One turn sends every row of this set to another row. A few are shown first. Where does it send the rows asked after them?
q18: [  9 -11 -17  18   0 -14   7 -15   8  18   5  -2  12  36  -3  -9  15   6
   5  18   5  22  -3  -2 -19  10  -4]
q198: [  0  13  18  -9 -26 -22   5 -35  -5  -9   9  24  -3 -16  -1  -2 -13 -23
  -5 -11  14   0  14   7  40  -4   4]
q29: [  7  15  10 -12 -26 -18   7 -35  -4 -17   2  20   0 -14  -3  -2 -16 -20
  -4  -9  16  -9  10   2  42  -5   6]
q427: [ 12 -11 -11  15   4  -7   9 -13   8  17   4   5  12  37  -3  -8  12  10
   6  18   4  25  -1   2 -20  11  -4]
q207: [ 28   9  11   6 -17  -7  13 -30  16 -23   5  11  35   4  -4  -7 -18  16
  11   1  -3  22   0  -1   8  -8  12]
q440: [ 30   6   5   9 -15  -8  11 -36  15 -24   4  14  35   8   5  -6 -18  17
  12   4   2  15   4  -2   6 -10  10]
q112: [  7  19  15  -3 -21 -16   8 -32  -7 -11   1  20   2 -17  -5  -4 -15 -20
  -4 -12  16  -1   9   4  44  -4   8]
q278: [  9 -11 -13  13   7 -10   8 -17   7  18   0  -2  13  34  -4 -11   8  12
  11  15  10  20   5  -3 -26   1  -2]
q129: [-11  -3  -9  -3  -7 -19   3 -17 -12  20   2  13 -27  18  -5  -2  16 -30
 -15   8  23 -10   7   3  14  12 -11]
q882: [ 11 -11 -14  14   7 -13   6 -18  11  18   6  -2   9  34  -3 -15  11   6
  13  22   7  21   1   1 -19   8  -7]
q244: [-13   0  -9   1  -8 -21   3 -13 -12  27   4  12 -26  13  -7  -1  15 -29
 -10   4  26  -4   6   5  16  14  -5]
q801: [ 14 -10 -15  17   4  -8   8 -17   7  13   3   5   9  39   3  -7  15   8
   4  21   6  15   3  -1 -22   8  -6]
q182: [-10  -3  -3  -1  -9 -18   6 -13  -7  29   2   9 -29  13 -10   1  11 -28
  -9   4  26  -3  -2   5  14  14 -14]
q395: [ 27   4   9  11 -10 -11   9 -38  17 -21   1   6  34   5   0 -14 -18  12
  15  -1  -5  22   6   0   7 -12   8]
q763: [-12  -4  -7  -2  -2 -23   4 -12 -17  28  -6  10 -26  15  -9  -5  13 -22
  -1   5  26  -6   9   4  12  11 -12]
q898: [  4  16  16  -6 -23 -20  10 -34  -3 -10   0  22  -5 -21  -4   0 -18 -16
  -4 -10  13   2   5  13  41  -3   2]
q159: [ 15 -13  -7  19   0  -6  11 -18  12  15   8   2  14  36  -3 -12  11   9
   6  21  13  20   1  -2 -20  11 -10]
q841: [  1  13  17  -6 -19 -21   8 -32  -4 -13   0  20  -2 -19  -2  -7 -19 -19
  -4 -16  18  -4   8   6  42  -7   6]
q274: [-10  -6  -4   2 -13 -23   5 -15 -10  26   6  15 -26  18  -6  -4  13 -27
 -11   6  26  -1   8   9   9  18 -16]
q944: [  7 -12  -8  15   4  -7   7 -17  11  17  10  -4   9  39  -2 -10  15   6
   7  16   6  23  -5  -5 -18   4 -10]
q290: [ 21   8  11   9 -11 -10  11 -38  15 -22   8   9  34   4   4 -10 -16  19
  10   4  -5  27   0   4   8 -14   4]
q609: [  2  14  18 -10 -25 -18   6 -26  -4 -14   2  21  -5 -16  -9  -1 -10 -20
  -6 -12  11  -1   8   2  43  -3   5]
q311: [ 23   6  11   6 -12 -17   9 -36  16 -21   0   8  36   1  -2 -13 -19  16
   9   1  -2  16   4   0   3 -15  14]
q902: [-15  -3  -6  -3  -2 -23   3 -13  -9  26   2  11 -26  12  -6  -8  11 -25
  -6   6  28  -3   4   8  14  15  -8]
q421: [ 26   9   6  13 -13 -10  12 -34  13 -22   2   7  40   9   1 -12 -16  16
  10   4  -4  23   1  -1  10  -8   8]
q215: [ 25   5  16  11 -12  -6  11 -37  18 -22  10  12  35   3   2  -8 -16  13
  12   4   0  20   8  -4  11 -10   9]
q771: [  1  15  17 -10 -20 -29   7 -30  -8 -10  -5  18  -3 -18  -5  -6 -17 -15
  -3  -8  13 -10   9   4  41  -5   3]
q268: [-13  -6  -6  -2  -5 -17   2 -11 -13  24   1  15 -25  15  -7  -1  20 -24
 -13   4  20   0   6   5  16  15 -11]

q207 turns into q609
q18 turns into q421
Where do these go?
q944 turns into q290
q29 turns into q129
q763 turns into q278
q841 turns into q902
q274 turns into q159

One turn sends every row of this set to another row. A few are shown first. Where does it send the rows asked after them?
q453: [-25  18  -5  22  10   5  -7  -5 -11  14 -26  14  12   6   6  13  14  -5
  -4]
q924: [  7  12  -1  -2   8  -5  -6   0  15  -5  22 -17  19   7  21 -10   8 -13
  14]
q943: [13 17 -3  0 18  1 -5  0 14  0 26 -5 19 11 23 -5  5 -9 15]
q684: [-22  19 -13  19  11  12  -5  -4  -6  12 -16  21   9  13  -1  17  10  -1
  -1]
q312: [ 28 -18 -40   7   2  -7   0  -9  -8   7   0  -3  -4 -10 -19  -8   4 -17
  18]
q539: [-28  18 -11  18   5   5  -5  -6  -6   9 -23  10   8  10  -1  18   8  -6
  -3]
q644: [ -7  -3  17  -5  14   4  -4  -8 -11   9   2   1  -4 -19 -17 -28  35  13
  13]
q38: [ 26 -13 -43   5   1 -10   0  -7  -6   7   1  -5  -7  -3 -23  -2   7 -15
  20]
q238: [-19  22  -9  24  10   3  -8 -10  -1   7 -25  21  11   9   0  16  13   1
   0]
q97: [-23  10  -7  26  10   6  -9 -13 -12   7 -18  14   4  14  -2  13  11   4
 -11]
q636: [ -6  11  16   0  19   8   5 -10  -2  14  -2   4  -3 -14 -21 -25  33   4
  31]
q167: [ 12  18  -1   3  15  -8  -7  -4  20   1  19  -4  18   8  23 -11  12  -5
  17]
q818: [-14   6  17  -4  13  12   9  -7  -7  13  -1  -9  -2 -12 -23 -25  32  -3
  26]
q560: [ 24 -13 -41   6   3  -6   1  -5  -9   9  -1  -3 -11  -5 -27  -5   9 -17
  20]
q45: [-18  10 -11  18   5  -5 -20  -8 -11   6 -20  15   7   3   3  13  18   9
 -12]
q525: [-15   6  21   1  19  10   8  -5 -11  18  -1  -3   3 -15 -13 -27  36  -6
  25]
q637: [ 10   9  -7  -5  10  -8 -13   0  17  -1  22  -6  21  11  18 -12   1 -11
  11]
q921: [ 25 -19 -37   8   2  -3   2 -10 -10  11  -7  -2  -9 -10 -27  -7   4 -14
  17]
q178: [ -9   1  17 -11  13  11   0  -8  -7  17   2   4  -4 -11 -25 -31  25  -3
  25]
q255: [-10   7  17  -3  19  18   7  -7  -8  18   6   1  -1 -10 -20 -22  32   2
  26]
q322: [ 13  12  -1   1  13  -1  -6  -3   5  -6  16 -11  25   1  30 -11   5  -8
  12]
q617: [ 24 -17 -44  10   2  -6  -1  -8  -9   9  -8   0  -6  -8 -21  -4   2 -17
  12]
q381: [ 26 -14 -36  14   7  -6   4  -5 -13   8  -3  -2  -5 -12 -25  -4   8 -17
  22]
q363: [ 28 -17 -38  14   6  -8   0  -3 -11   6   1  -3  -3  -8 -20  -7   4 -17
  18]
q410: [ 13   6  -3  -3   9 -12 -18  -3  12  -2  21 -12  16   2  24 -13  13   4
   1]
q888: [  8  14   1   2  12  -7  -7   1  10   3  19 -12  25   5  29  -9  10 -17
  13]
q484: [ 22 -13 -42  18   3  -8  -1  -7 -13   6  -7  -1  -7  -7 -21  -1   3 -17
  15]
q463: [ -4   5  19  -2  18  17   7 -11 -17  10   0   0   5 -16 -15 -28  28   0
  24]
q235: [-21  18  -8  22  10   8  -4 -12 -15   5 -25  14  13   6   5  13   9   2
  -4]
q222: [ 24 -11 -42   8  -2  -5  -4  -6 -10   9  -4  -2  -9  -1 -24   3   7 -16
  16]
q873: [-25  13 -14  15   6   2 -14  -6  -5  12 -23  21   8   9  -4  12   4  -1
  -4]
q625: [-10  -4  19   2  18  10   3 -14 -13   8   5  -2  -4  -7 -22 -28  33   4
  20]
q505: [ 11   6   0   5  12  -8 -10  -5   8  -4  28 -11  15  13  25 -11   7  -4
   5]

q525 turns into q888
q644 turns into q410
q943 turns into q684
Where do these go?
q921 turns into q312
q636 turns into q167
q463 turns into q322
q539 turns into q818
q637 turns into q873
q625 turns into q505

